The rows of Z fall into 3 groups, and each row is roughly a mix of its group's hidden directions.
Z:
1.137, 0.522, 2.173, 0.734, 0.180, 0.253, -5.187, 0.973, -1.683, 2.929
-1.462, 2.044, -3.387, -0.092, 0.295, 1.433, 3.138, 1.991, 2.299, -2.675
-2.837, 1.309, 2.315, -1.525, 0.001, 0.634, -1.382, -0.927, 4.847, -1.439
2.964, 1.012, -1.107, -2.158, -0.669, 1.608, 0.588, -0.827, 2.910, -4.239
0.135, 0.758, -1.733, 3.077, 3.635, 2.552, 1.703, 2.094, 2.403, -0.578
0.150, 0.270, -1.475, -2.015, 0.160, -4.845, -0.940, 0.328, -1.247, -3.716
-0.639, 0.229, 4.780, 0.837, -3.236, 0.220, 2.468, 1.198, 0.421, 1.986
-0.455, -2.420, 1.853, -2.620, -0.364, 0.178, -1.822, 3.359, -0.644, 3.828
-0.890, 3.144, -2.065, -2.691, 2.945, 2.957, -0.054, 2.443, 0.266, 0.740
5.114, 2.126, -1.382, 1.513, 0.558, 2.530, -0.042, 1.272, -0.669, -1.594
1.529, 0.359, 1.945, 0.758, -2.861, -0.504, -1.618, 5.037, -1.692, 0.272
4.461, 1.766, 0.916, 1.529, 0.488, 2.113, 1.913, 3.228, 0.543, -0.956
1.275, -1.920, -3.412, -0.191, 2.378, 1.296, 1.568, 1.392, -1.916, 3.714
-3.709, 1.727, 0.248, -1.253, -1.593, -3.459, -0.766, 1.216, -3.261, 0.785
-1.590, -1.143, -2.853, -0.165, -0.643, 0.180, -3.072, -2.607, -4.161, 0.444
-0.163, -2.889, -0.227, -3.587, -2.459, 0.482, 0.789, 2.423, 2.941, -1.863
-1.574, 1.530, -3.098, -4.553, 1.145, 0.334, 0.420, 0.880, 0.605, 2.882
-1.634, -2.514, -1.562, 2.618, -4.128, -1.675, 0.403, 0.469, -2.365, 1.442
-0.792, -3.772, -3.802, -0.530, 0.990, -1.077, -0.950, -0.440, -3.452, 1.200
1.817, 0.682, -2.429, -3.830, -2.172, -0.636, -2.255, -1.013, -1.023, -3.094
-1.512, -2.904, 0.791, -0.184, -1.691, 0.860, 4.043, 1.298, 1.881, 3.106
-2.507, -1.368, -2.224, -2.082, -0.902, -0.445, -2.494, -0.889, -2.647, 3.704
-1.259, 1.331, 0.625, -2.817, 1.347, -1.923, -3.432, -2.875, -1.575, 2.543
1.415, 0.145, 1.024, 3.822, 3.767, 1.873, 1.158, -0.309, 0.412, -3.034
-0.128, 4.635, 2.403, -0.055, 0.281, -2.117, -2.630, 0.172, 0.187, -2.715
1.978, 2.799, -4.089, 0.237, -0.838, -1.299, 1.226, -3.393, -1.495, -0.153
-1.646, -2.397, 0.764, -0.414, 0.302, -3.568, 2.334, 2.163, 3.682, -0.689
0.128, -1.788, -4.193, 0.787, 2.280, -1.754, 0.982, 0.651, -2.543, -2.941
0.181, -1.142, 0.901, 2.149, 1.126, -0.839, 0.650, 1.362, 5.466, -2.300
0.350, 0.495, -1.058, -0.669, 1.652, -1.461, -5.938, -1.683, -1.044, -0.463
2.988, 0.505, -0.806, -3.644, 1.826, 1.171, -2.536, 3.114, -0.431, 1.433
-5.116, -1.214, -1.872, -0.965, 2.334, 1.758, 0.312, -1.764, 1.509, 0.286
-1.579, -2.827, -3.523, 1.606, 1.146, 0.073, 0.603, 0.532, -4.197, 1.066
2.295, -5.650, 0.988, -0.301, -0.638, -0.074, 0.068, -2.440, 0.538, -1.127
0.626, 0.497, 0.970, -3.942, 0.012, -2.594, 0.888, 3.715, 2.762, -0.353
-3.141, 0.494, -1.898, -1.200, 1.936, 1.477, -1.574, -0.145, 3.490, 3.228
0.207, 1.185, 0.955, -0.655, 1.301, 2.106, -3.753, -1.611, 4.080, 1.985
1.814, 0.001, -1.824, -3.141, 3.343, 3.645, -0.912, 1.540, 1.326, 0.535
2.719, 2.814, -1.746, -0.620, 0.515, 0.326, -1.648, -1.555, -3.028, -3.573
2.015, 1.274, 0.720, 3.754, -3.859, 0.053, 1.960, 1.343, 0.265, -2.299
-4.068, 0.492, -2.038, 0.897, 4.129, 1.006, 0.059, 1.713, 0.094, -1.853
-0.181, 4.776, -2.960, 0.286, 0.791, 1.626, 0.352, 1.899, -2.688, -0.525
4.222, -2.646, 1.504, -2.727, -1.293, 1.288, 1.699, -2.317, -0.249, 0.103
0.108, -2.502, 0.460, 0.876, 3.819, 2.605, 1.622, 1.026, 2.279, -2.948
-2.964, -3.388, 1.391, -1.625, 0.840, -1.407, -0.663, -0.559, 4.231, 0.082
3.688, -4.086, 1.399, -1.466, -0.572, 0.528, -1.899, -1.778, -1.231, 1.702
1.602, -1.954, -1.064, 0.935, -0.137, 0.949, 1.042, 2.992, 0.962, -5.091
-2.991, 3.387, -1.024, -1.889, -2.033, -0.954, -2.921, -0.872, -2.552, -0.552
-0.919, -1.532, -3.113, -3.970, 0.812, 0.208, 0.561, 0.077, 2.286, -3.362
-0.827, 0.482, 1.879, -0.115, -2.041, 0.665, 0.240, 3.836, 2.595, -3.951
-0.668, -0.675, -0.095, -1.156, 5.738, 2.652, 0.880, 0.730, 1.496, 0.655
4.320, 1.227, 0.817, -3.022, -2.310, 0.896, -1.126, -2.541, 0.126, -1.529
-0.819, -4.188, 1.821, -1.174, -0.735, -3.229, -1.009, -0.330, 3.322, -0.395
-3.248, -1.874, 0.672, -1.643, 0.777, -1.603, -4.010, 1.669, -0.953, -2.456
3.217, 1.899, 0.549, 2.533, 1.395, 0.410, -0.826, 3.868, -1.747, 2.168
3.980, 1.600, -1.903, -1.192, 1.061, 3.566, -2.486, 0.181, 0.120, -1.637
-4.910, 1.381, -0.315, 1.822, 2.344, 2.609, -0.984, -1.105, 0.723, 1.317
-0.998, -5.359, 0.119, -0.667, -1.577, -1.528, 0.305, 0.278, -0.276, 3.308
-2.795, -1.544, 1.411, -1.952, -0.264, 2.017, -0.582, -3.969, -1.670, 2.679
0.922, -1.090, -0.682, -2.260, 4.417, 0.320, -1.540, -1.617, -1.707, 3.326
1.150, 1.654, 2.863, -0.528, -3.039, 1.144, -2.644, -1.672, -3.102, 1.923
-2.818, 1.162, 0.544, 2.027, -0.097, 3.390, -0.245, 0.257, -1.670, 4.252
1.796, 1.055, 2.553, -2.632, -2.429, -0.547, 2.437, -0.017, 3.866, -1.148
0.188, -3.688, -2.110, -2.232, -0.049, -0.909, 4.155, -1.271, 0.909, -1.608
-2.334, -3.097, -0.403, 3.661, 0.976, 0.554, 0.862, 0.325, 0.354, -3.918
-3.651, 2.863, -0.947, 1.282, -0.023, -2.443, 3.002, 2.416, 0.641, -0.946
-1.169, -0.844, 2.355, -2.218, -2.351, -4.346, -2.823, 0.785, 0.141, 0.790
1.641, -2.156, -2.097, -2.011, -1.479, 1.775, -2.152, -2.552, -2.836, 2.425
-1.278, -2.892, -3.679, -2.158, -3.048, -0.654, 1.810, -0.380, 1.478, -1.636
-2.322, 3.807, -0.700, -3.198, -2.432, -1.109, -1.076, -0.632, 0.109, -2.622
3.623, -3.378, -0.569, -2.526, -2.102, -0.316, -1.683, -2.422, -1.282, 0.301
1.670, -1.113, 3.412, -2.516, -1.564, 0.110, -0.165, -2.442, 1.573, 3.641
0.142, 3.961, 0.728, 2.204, -0.062, 3.251, -0.793, -0.589, -3.669, 0.284
0.175, -4.454, -1.446, -1.489, -0.250, 1.550, -0.094, -1.072, 2.354, 3.584
5.112, -1.094, 0.297, 0.512, 0.317, 2.181, 1.172, -1.419, 1.773, -2.668
-1.389, -4.865, -2.459, 0.398, 0.763, -0.393, 2.992, 1.251, 0.933, 1.504
-2.668, -0.607, 0.946, 1.733, 0.717, -3.695, 2.786, 3.134, 0.653, -1.621
-3.997, 1.305, -0.793, 1.042, 1.355, 1.613, 4.404, -0.827, -0.866, 1.237
2.313, 2.673, 2.184, 0.941, -0.833, -0.834, 0.532, 2.277, 3.875, -2.482
-1.844, 0.509, 1.385, 1.963, 1.141, 1.634, 3.050, -3.616, 2.500, 2.038
-1.827, -0.132, -1.822, -0.265, 3.700, 1.962, 1.760, 0.707, 2.516, -3.460
-0.976, -0.229, 3.656, -0.881, -4.231, -1.167, 2.301, 0.969, -1.138, 2.061
1.421, 3.484, 0.756, 1.409, 0.048, -2.084, -2.242, -3.603, -2.630, 0.456
1.076, 3.869, 2.710, -1.580, -0.825, 1.074, -3.285, -1.627, 2.210, 0.264
-0.220, 0.684, 3.190, 2.453, -0.058, -2.304, -3.638, 2.574, 1.551, 1.378
-3.346, -1.713, 1.573, 4.024, 1.665, -0.993, -0.856, 1.997, -0.491, 2.160
2.600, 2.842, -0.336, 1.731, 1.698, 0.274, -1.505, -0.681, -2.086, -4.267
0.480, -0.451, 1.461, 1.150, -2.659, 1.271, 3.834, -2.393, 2.876, 2.217
-0.595, -3.817, -1.857, -3.224, 0.821, -3.082, 1.843, 1.835, 0.563, 0.412
-3.682, 1.445, -2.063, 2.144, 2.041, 1.822, 3.284, 0.216, 1.801, -0.356
2.390, -2.135, -1.255, -5.671, 0.167, 0.726, 1.175, -0.343, 0.120, -0.330
-3.312, -2.754, -3.453, -0.480, -1.255, -1.382, 0.590, -2.442, 0.486, -2.335
-0.793, 2.864, 1.393, 0.254, -1.885, 0.742, 2.564, -2.019, 1.953, 4.096
0.981, 3.210, -2.607, 2.423, 0.091, -1.612, 0.003, -3.607, -2.465, -0.751
-4.262, -0.249, -1.065, 1.041, 3.872, 0.086, -0.746, -1.388, -1.445, 2.484

One row of each group comes first, with its name. Which group is each row after those in?
0.190, -2.259, -2.155, -1.561, -0.112, -3.436, 3.866, 1.998, 0.876, -1.563 : R
0.284, 5.171, 1.033, 0.723, 1.860, 0.603, -0.707, 2.003, -1.364, 2.754 : T
-1.039, -1.587, -4.667, -0.831, 2.113, 2.846, 1.439, -0.362, 1.530, 1.736 : S

0.054, -2.972, -2.900, 1.914, 4.305, 1.104, 1.214, -1.486, -1.345, -0.169 : T
0.472, 2.387, -3.846, 2.103, 0.813, -0.497, 1.982, -3.843, -1.150, -0.359 : T
1.047, -3.880, -2.772, 3.332, -0.406, -1.357, 0.413, -1.805, -0.513, -2.356 : R
-0.088, 0.464, -3.275, -0.471, -2.191, -3.128, -2.398, -0.509, -3.798, -0.045 : T
-2.113, -0.812, 1.428, -4.180, -0.449, 0.979, 3.725, -2.238, 0.646, 1.043 : R
1.958, 2.094, -1.632, -1.273, 2.059, 0.242, -1.522, 4.231, -1.231, -2.767 : T
1.689, 0.178, -0.198, -1.384, -1.723, -1.528, -1.703, 0.472, -5.260, 2.293 : R
2.574, -4.856, 1.758, 2.229, 1.232, 0.589, -0.332, -0.693, -0.446, -2.295 : T
1.716, -3.215, 2.377, -0.176, -2.103, -3.979, 1.550, 0.922, -0.284, -1.908 : S
